Where one turn sends some rows of the set: a few examples, then the rows asked
j491: [ 1.00  0.34  1.04  1.71  2.97 -2.43  2.51  0.21  0.14  1.01 -1.50 -3.28
 -0.37  0.34 -0.59 -1.23  0.86]
j428: [ 0.41 -0.40  1.29  1.51  2.58 -2.98  1.58  0.06  1.10  0.91 -1.03 -3.84
 -0.34  0.55 -0.50 -1.24  0.73]
j606: [-1.44 -0.72  0.56 -0.33  2.88 -0.28  2.05  1.74 -2.72  0.41 -2.99 -2.26
  1.47  0.18  0.97 -0.18 -0.82]
j590: [-0.84 -0.47 -0.37 -2.06 -3.27  2.92  0.86 -0.52  0.11  0.39 -0.38  0.77
 -2.52  1.23  0.29 -0.50 -1.19]
j900: [-2.34 -1.09 -1.39 -2.89  0.28 -0.69  1.98  0.70  0.13  0.81  0.43  1.15
  0.00  2.07  2.39  1.60 -0.69]
j504: [ 3.46 -0.34  0.41  1.62  1.71  1.55  0.97 -1.47 -1.86 -0.45  0.78 -0.46
  1.36  0.85  0.56 -1.93  3.07]
j562: [-1.96 -0.70  0.57 -0.63 -3.07  0.00 -0.07 -0.20  2.01 -1.51 -0.28 -2.70
 -1.73 -1.06  1.01 -1.67 -1.67]
j275: [-1.69 -2.48 -0.44  0.78  0.37  0.21 -1.95 -1.41  1.95 -1.38  1.70  3.13
 -0.04 -0.20  2.20 -1.07  1.05]
j23: [ 0.17  0.93  2.96  2.78  2.31  1.51 -1.61 -1.75  0.24 -0.44 -1.19  1.59
 -1.38 -1.75 -0.28 -1.54  1.46]
j729: [ 0.69 -0.13 -2.56 -0.42 -2.34 -0.36  0.43 -0.79  2.24  1.09  0.28 -1.47
  0.64 -1.45  1.73 -2.72  0.66]
j915: [-1.29 -2.99 -0.74  0.20 -0.01  0.60 -1.96 -1.56  1.68 -0.31  1.22  3.56
 -0.13  0.96  1.39 -1.16  1.17]
j492: [ 2.45  0.21 -1.41  3.90 -1.51  1.01 -0.83 -1.67  2.60 -0.66  0.35 -0.87
 -0.46  0.48  1.92 -1.57  0.57]
j462: [-1.38 -1.53 -2.11 -0.36 -2.61  1.26 -1.55 -1.44 -0.65  0.94  0.45  0.41
  1.31  0.97 -1.00 -1.69  0.64]
j116: [-1.07 -0.01  3.33  1.27  1.59  3.16 -0.05  1.07 -1.06 -0.54 -1.33  3.48
  0.34  0.95  2.02 -1.19  0.72]
j910: [-0.10  1.09 -0.16  0.71 -1.93 -0.69  1.38 -0.02  0.19 -1.68 -0.19 -4.47
 -0.25  2.01  1.17  1.05 -1.62]
j270: [-1.07 -0.51  0.71 -1.38  3.90 -0.05  1.41  1.29 -0.73 -0.71 -0.84  2.77
 -1.13 -2.10  1.15 -1.39  0.95]
j113: [-0.61  0.52 -0.58  0.89 -1.38 -0.53  1.06 -0.87 -0.47 -1.14 -0.76 -4.27
 -0.20  2.87  0.65  1.76 -1.59]
j530: [-1.48  1.06  1.91 -1.40  1.83 -0.87  1.32  1.84  1.82 -1.07 -3.83  0.90
 -2.14  1.78  1.96 -0.62 -0.56]
j60: [ 0.26 -1.77  1.46 -1.15  1.28 -0.99  1.09 -2.23 -1.24 -0.91 -1.06 -2.70
  0.42  1.68 -0.78  2.63 -1.37]
j280: [-0.37 -2.06 -1.41 -0.91  2.61 -0.85  1.05  0.44  1.73  1.97 -2.02  2.83
  0.05  0.87  1.07  1.32 -1.23]
j872: [ 2.17  1.87  1.53  1.99  1.33  1.71  0.67 -1.76 -1.32  0.72 -4.06 -2.37
  0.13  0.73  0.96 -0.47  0.53]
j397: [ 2.50  0.52 -0.58  3.71 -1.31  1.66 -0.30 -2.44  2.33 -0.83  0.58 -1.01
 -1.61  0.39  2.16 -0.61  0.33]
j881: [-1.37 -0.23  2.82  1.52  0.89  3.39 -0.80  1.42 -1.26 -0.98 -0.52  3.10
  0.71  1.63  1.43 -0.97  0.51]
j179: [-2.29 -1.28  0.02 -3.44 -0.47 -0.36  1.89  0.55  0.04  0.43  0.83  0.72
 -0.78  2.31  1.71  1.61 -0.95]
j86: [ 2.83 -0.59  1.12  2.51  2.12  1.74  0.73 -1.52 -2.33 -0.86 -0.17 -0.33
  1.23  0.59  0.35 -2.20  2.66]
j528: [-0.20 -0.13 -0.35  2.51  1.21  0.36 -2.44  0.01  1.78 -3.35 -0.96  2.66
  1.48 -1.16  1.57 -0.54 -0.43]
j698: [-2.06  1.18  2.45 -1.18  2.53 -1.56  1.41  1.57  0.99 -1.00 -3.73  0.63
 -1.41  1.23  1.40 -0.69 -0.23]
j858: [ 3.30  1.83  1.70  2.30 -0.19  2.10  1.36 -1.01  0.45 -1.09  0.96 -1.25
  0.27 -1.05  1.81  1.57 -0.92]

j113 moves to j900
j270 moves to j23
Where do these go?
j562 moves to j590
j528 moves to j858
j86 moves to j491
j428 moves to j530
j492 moves to j910

Where one turn sends some rows of the set: a few examples, then the rows asked
j17: [ 1.54 -0.13  0.87 -0.10 -0.44 -2.01  0.62 -0.02  2.21  1.26 -0.15  1.69
 -1.40  3.51  0.08  0.35 -3.70 -0.87 -0.84 -0.84  0.00  3.62 -2.52]
j25: [ 1.39 -1.08 -0.62  1.04  0.08 -1.23 -0.95 -0.91 -2.68  0.33  2.20 -2.93
 -0.82  1.35 -4.01 -0.47 -1.89 -0.73  2.69  1.45  0.90  0.27  2.04]
j919: [ 1.15  1.87 -0.08  1.23 -0.45 -0.40  0.55 -1.69 -1.64 -0.32  3.74 -1.46
 -1.14  0.08 -2.64 -1.96 -2.26 -0.58  2.22 -0.39  0.07  0.33  3.70]
j953: [ 0.89 -1.35  0.08 -2.08 -0.70 -1.92 -0.40 -1.74  2.64 -0.76  2.81  1.88
  0.82  1.52 -1.80  0.57 -1.26 -3.15  2.19 -1.22 -1.45  3.97 -1.67]
j420: [ 0.81  1.66 -0.18  0.98  1.34 -2.64 -2.03  0.84 -1.17 -1.39  4.36 -1.31
 -0.97  0.14 -0.63 -2.58 -2.11 -2.09  2.25 -0.88 -0.17  1.42  3.11]
j602: [-1.42  3.91  2.78 -0.54  0.32 -3.08 -1.81  1.06  0.88  1.66 -3.52  1.01
  1.43  1.09  1.28 -0.07 -2.10  0.75  1.46  0.15 -2.33  3.06  0.89]
j223: [-0.07 -0.11  0.88 -0.80  1.58 -2.69 -0.87 -0.99  2.06  1.34  1.24 -1.62
  1.33  2.08 -0.53  2.24 -1.40 -0.34  0.52  3.14 -2.22  3.31 -3.18]
j790: [ 0.42 -0.52  0.06 -3.62 -1.11 -1.92  1.85 -0.56  1.64 -0.22  1.66  1.74
  1.92  1.91  0.14  0.65  0.25 -2.14  2.07 -0.88 -1.62  3.30 -1.37]
j568: [-1.69  3.18  1.53 -0.47  0.14 -2.78 -0.64 -0.25  1.02  0.75 -2.99  2.57
 -0.19  0.67  1.90  0.80 -0.27  1.57  0.87 -0.70 -1.97  2.62  1.78]
j715: [-1.56  0.42 -4.46 -1.92  0.21 -0.95 -0.51 -2.72  0.39 -1.04  0.56 -0.99
  3.08  0.92 -2.85 -0.13 -1.50 -1.53  2.45 -0.64 -2.15  1.94 -1.45]
j323: [ 2.18 -1.59  0.77  1.00 -0.68 -1.86 -1.68 -1.31  2.91  1.04  1.06  0.52
 -0.55  2.36 -1.46  0.09 -4.28 -1.41  0.52 -0.93 -0.67  3.65 -2.84]
j932: [ 0.16  0.29 -3.15 -1.61 -0.66 -0.57 -0.04 -2.38  1.28 -1.35 -0.15  2.30
  0.40  1.95 -2.55 -1.22 -3.12 -2.65  1.54 -3.10 -0.37  2.81 -1.03]
j351: [ 1.45 -1.90 -0.87  1.88  0.77 -2.61 -2.89  0.04 -1.28  0.44  2.62 -2.17
 -1.16  1.54 -1.30 -1.29 -0.95 -0.83  2.64 -0.07  2.33  0.61  1.18]
j929: [ 0.99  1.07 -2.69 -2.27 -0.65  0.00  0.97 -1.78  0.54 -0.40 -2.87  1.86
  1.47  2.26 -0.43 -1.87 -2.76 -1.21  1.45 -2.92 -0.16  1.88 -0.94]
j186: [ 1.77  1.56 -0.42  1.51 -1.30  0.03 -2.30 -2.08 -1.84  2.29  2.66 -2.19
  0.50 -0.36 -2.98 -1.62 -1.30 -0.85  1.51  0.92  2.24  1.76  2.81]
j702: [-2.25  3.54  0.56  0.06 -0.87 -0.87 -2.47 -1.55 -0.36  2.27 -4.51  0.20
  0.02 -0.52 -0.15 -2.32  0.75  0.48  0.74  0.18 -0.68  3.19 -0.04]
j296: [-1.72  2.13  3.82  0.14 -0.70 -2.81  1.72  0.32 -0.60  0.02 -0.78  0.71
 -0.23 -1.71  1.61 -0.50 -1.45 -0.57  1.64  0.54 -3.20  3.57 -0.14]
j859: [ 0.14 -0.02 -1.77  0.49  1.40 -2.33 -2.63  0.59 -1.91 -0.63  1.95 -2.49
 -0.74  2.30 -2.84 -2.64 -1.58 -1.70  3.37 -0.37  1.31  0.14  1.75]
j973: [ 2.31  1.54  0.96  1.00  0.12 -1.33 -1.66 -0.07 -2.56  0.11  3.28 -1.29
 -0.18 -0.74 -2.45 -1.27 -3.88 -2.87  1.36  1.12  0.75  2.87  3.03]
j442: [-1.52  2.44  2.15  1.30 -0.02 -3.26 -1.21  1.20 -1.25  0.97 -2.89  0.35
 -0.65 -1.34  1.75 -0.79 -2.40 -0.65 -0.27  0.82 -1.75  4.58 -0.81]
j469: [ 0.46 -1.50 -0.53  0.77  0.14 -2.23 -2.06 -1.65  2.08  1.38  1.77 -2.73
  2.18  1.38 -1.76  1.27 -2.69 -0.28  1.33  1.50 -2.40  2.76 -3.28]
j651: [ 1.49  1.31 -0.49  1.22  0.48 -2.17 -4.75  0.43 -1.37  1.26  3.14 -2.04
  0.79 -0.28 -0.93 -2.24 -1.27 -2.31  1.54  0.41  1.98  2.80  2.12]
j725: [-0.98  3.35  3.29 -1.12 -0.25 -2.36 -0.04 -0.13  0.49  1.12 -2.88  1.72
  0.56  0.55  0.23  1.48 -1.40  1.01  1.30  1.01 -3.25  2.99  1.90]
j791: [-2.07  2.74  1.62 -0.11 -0.60 -2.03 -1.91 -0.63 -1.64  2.06 -3.15 -0.55
  0.95 -1.84 -0.23  0.11  0.08 -0.50  0.22  2.72 -1.78  4.67 -0.38]
j793: [-1.93  2.98  2.75  0.32 -1.05 -1.75  1.21 -0.69  0.63  0.25 -2.17  1.42
 -1.20 -0.33  1.63 -2.89 -0.82  0.40  2.12 -1.98 -2.13  2.04  0.25]
j289: [ 0.32  1.61 -1.52  1.49 -0.03 -1.23 -2.62 -1.14 -0.46  0.85  3.67 -2.23
 -0.24  0.56 -1.09 -3.03  0.38 -0.05  2.38 -1.03  1.21  0.30  2.91]
j437: [-0.57  1.15 -2.65 -3.02  1.38 -0.65 -0.58 -2.69  0.40 -0.26 -1.36 -1.47
  4.17  0.90 -1.04  0.04 -0.51 -0.70  2.84  0.99 -2.36  1.52 -1.56]
j160: [ 0.82 -0.60 -0.42  0.42  1.08 -2.41 -2.40  0.16 -1.26 -0.28  2.83 -0.76
 -0.30  1.32 -1.53 -2.35 -1.67 -3.09  3.82 -0.94  3.41  1.26  1.26]
j467: [ 0.72  0.22 -0.18 -0.41  0.35 -1.06 -0.37 -0.81 -2.66 -0.39  2.41 -1.48
  0.05  1.18 -4.21 -1.57 -2.54 -3.01  3.93  0.65  1.98  0.94  2.08]
j822: [-2.62  3.97  0.78 -0.13 -0.32 -2.51 -0.81 -0.35  0.45  2.22 -3.42  1.49
  2.30  0.06  2.22  0.19 -0.97  1.17  1.50 -0.53 -0.12  2.74  0.66]
j831: [-1.93  4.09  2.59 -0.82 -0.68 -2.13 -0.22 -0.36 -0.02  2.63 -3.31  0.65
  3.06 -0.12  0.55  0.87 -2.05  0.61  1.86  1.21 -1.38  3.17  0.75]
j841: [-0.29  0.16 -3.76  1.23  0.24 -0.89 -1.67 -2.28  0.68  0.76 -1.19 -2.28
  1.68  1.89 -2.52 -0.45 -4.47  0.31  0.72 -0.39 -1.32  1.65 -2.62]
j657: [ 0.55  1.46 -1.87  0.52  2.04 -0.73 -1.84 -2.25  0.95  1.20 -3.28 -1.59
  0.80  2.48 -1.10 -0.24 -4.39  0.60 -0.01  1.06 -0.74  1.84 -2.74]
j276: [ 2.04 -1.61  0.74  0.96 -0.33 -1.33 -0.78 -1.37 -2.02  0.69  3.04 -1.15
 -0.43  0.38 -2.66 -0.30 -1.97 -2.14  3.13  0.90  2.99  1.38  1.52]
j817: [-2.14  3.39  1.36 -0.74 -0.91 -1.78  0.97 -1.60  0.08  1.59 -2.76  2.19
  1.43 -0.49  1.20  1.71 -0.26  1.44  1.29  0.32 -1.03  2.70  1.64]
j153: [-2.51  3.32  2.13 -1.11 -1.58 -0.54  0.50 -2.46  0.29  1.33 -2.39  0.51
  0.47 -0.86 -0.29 -2.08  1.72  0.53  2.70 -0.09 -2.18  2.18  0.63]

j702 moves to j153
j831 moves to j822
j467 moves to j160
Where do these go?
j657 moves to j437
j919 moves to j420
j841 moves to j715

Where one turn sends some rows of the set: a few examples, then the rows asked
j377: [-1.58  3.98  2.55  1.06  2.21  1.01 -1.29  2.55  4.30  2.24  0.87  2.14
 -0.58  1.13 -3.41 -0.29 -3.15 -2.39]
j231: [-1.50 -0.58  1.11 -1.95  0.13 -0.85  2.57  1.84  0.83 -3.25 -1.57  2.74
 -1.84 -3.56 -0.21  0.92 -3.63 -1.23]
j392: [-1.32  2.51  2.56  0.52  2.24  1.07 -0.42  1.29  4.83  2.05  0.11  2.78
  0.19  0.42 -2.49 -1.83 -4.02 -2.65]
j112: [-1.78 -0.39  1.63 -2.99 -0.49 -1.51  4.25  3.29  1.23 -1.68 -1.93  0.77
 -2.10 -1.72  0.66  1.10 -3.18 -2.29]
j97: [-0.57  1.79 -0.05  0.68  3.64  0.60  1.48  2.41  3.95 -0.25  0.19  1.60
  0.57 -0.28 -1.04 -1.81 -2.50 -1.04]
j848: [-1.81  1.52  2.51 -1.08  0.86 -1.36  1.12  5.01 -0.15 -0.75 -0.64  0.10
 -4.30 -2.43 -0.50  3.13 -0.88 -0.14]
j502: [-2.04  2.52  1.50  1.28  3.32  1.02  0.93  5.02  3.73  1.24  1.33  0.90
 -0.05  0.15 -2.68  0.36 -1.27 -0.44]
j2: [-0.44  3.70  2.81 -2.55 -3.18 -3.68  0.21  3.82  2.71  1.09  0.50  3.59
 -2.42 -0.20 -1.65  4.42 -3.11 -1.48]
j27: [-0.04  3.10  2.33  0.69  2.20 -0.81  0.11  1.24  5.19  0.53  0.79  4.26
  0.93  0.01 -1.26 -1.80 -3.63 -1.29]
j875: [-1.27  2.84  1.51 -2.97 -2.72 -3.06  2.63  1.12  2.40 -1.25 -1.48  4.43
 -1.02 -1.03 -0.10  1.63 -4.80 -3.18]
j239: [-1.56  3.86  3.88  1.29  1.86 -0.39 -0.47  3.77  4.98  2.02  2.02  3.59
  0.33  0.47 -2.88  0.36 -2.45 -0.74]
j876: [-1.89  4.34  3.00 -1.57 -1.84 -2.86 -0.35  4.09  1.84  3.01 -0.13  3.66
 -3.32 -2.11 -1.16  3.92 -1.86 -0.36]
j479: [-2.52  0.98  1.39 -2.65 -0.59 -0.32  3.17  1.62 -1.28 -2.18 -2.17  1.48
 -2.25 -1.05 -0.50  1.43 -2.80 -1.99]
j598: [-2.49  0.81  4.19 -2.65 -0.84 -0.95  1.84  4.24 -0.54  1.80 -1.08  0.53
 -3.64 -0.84 -0.78  2.84 -1.13 -0.38]
j608: [-0.21  1.82  3.63 -3.28 -3.12 -2.47 -0.52  2.59  1.43  2.85 -0.02  3.86
 -2.57 -0.66 -1.72  3.57 -2.57  0.04]
j122: [-0.48  0.75  1.54  0.36  3.12  1.69 -0.25  2.01  4.42  1.06  0.24  1.24
 -0.19  0.18 -2.53 -1.77 -3.46 -1.91]
j641: [-1.59  2.29  1.61 -2.42 -2.59 -2.36  1.01  0.95  2.82  0.56 -1.07  6.27
 -0.81 -3.28 -0.90  1.78 -4.55 -1.42]
j966: [-0.18  1.95  0.78 -3.28 -2.88 -1.91  0.82 -0.08  0.74 -1.18 -1.11  4.79
 -1.21 -0.81 -1.49  2.19 -4.21 -1.49]
j211: [-0.98  0.55  2.92 -2.57 -0.95 -2.17  1.79  6.00  1.48  0.65  0.00 -0.04
 -3.47 -0.86 -0.91  3.95 -1.47 -0.56]
j723: [-0.73  2.17  1.55  0.93  3.12  1.60 -1.12  3.25  3.85  1.19  0.96  0.60
 -0.92  0.90 -3.47 -0.19 -2.59 -1.64]

j392 moves to j122
j112 moves to j211
Where do these go?
j848 moves to j876
j502 moves to j239
j479 moves to j598

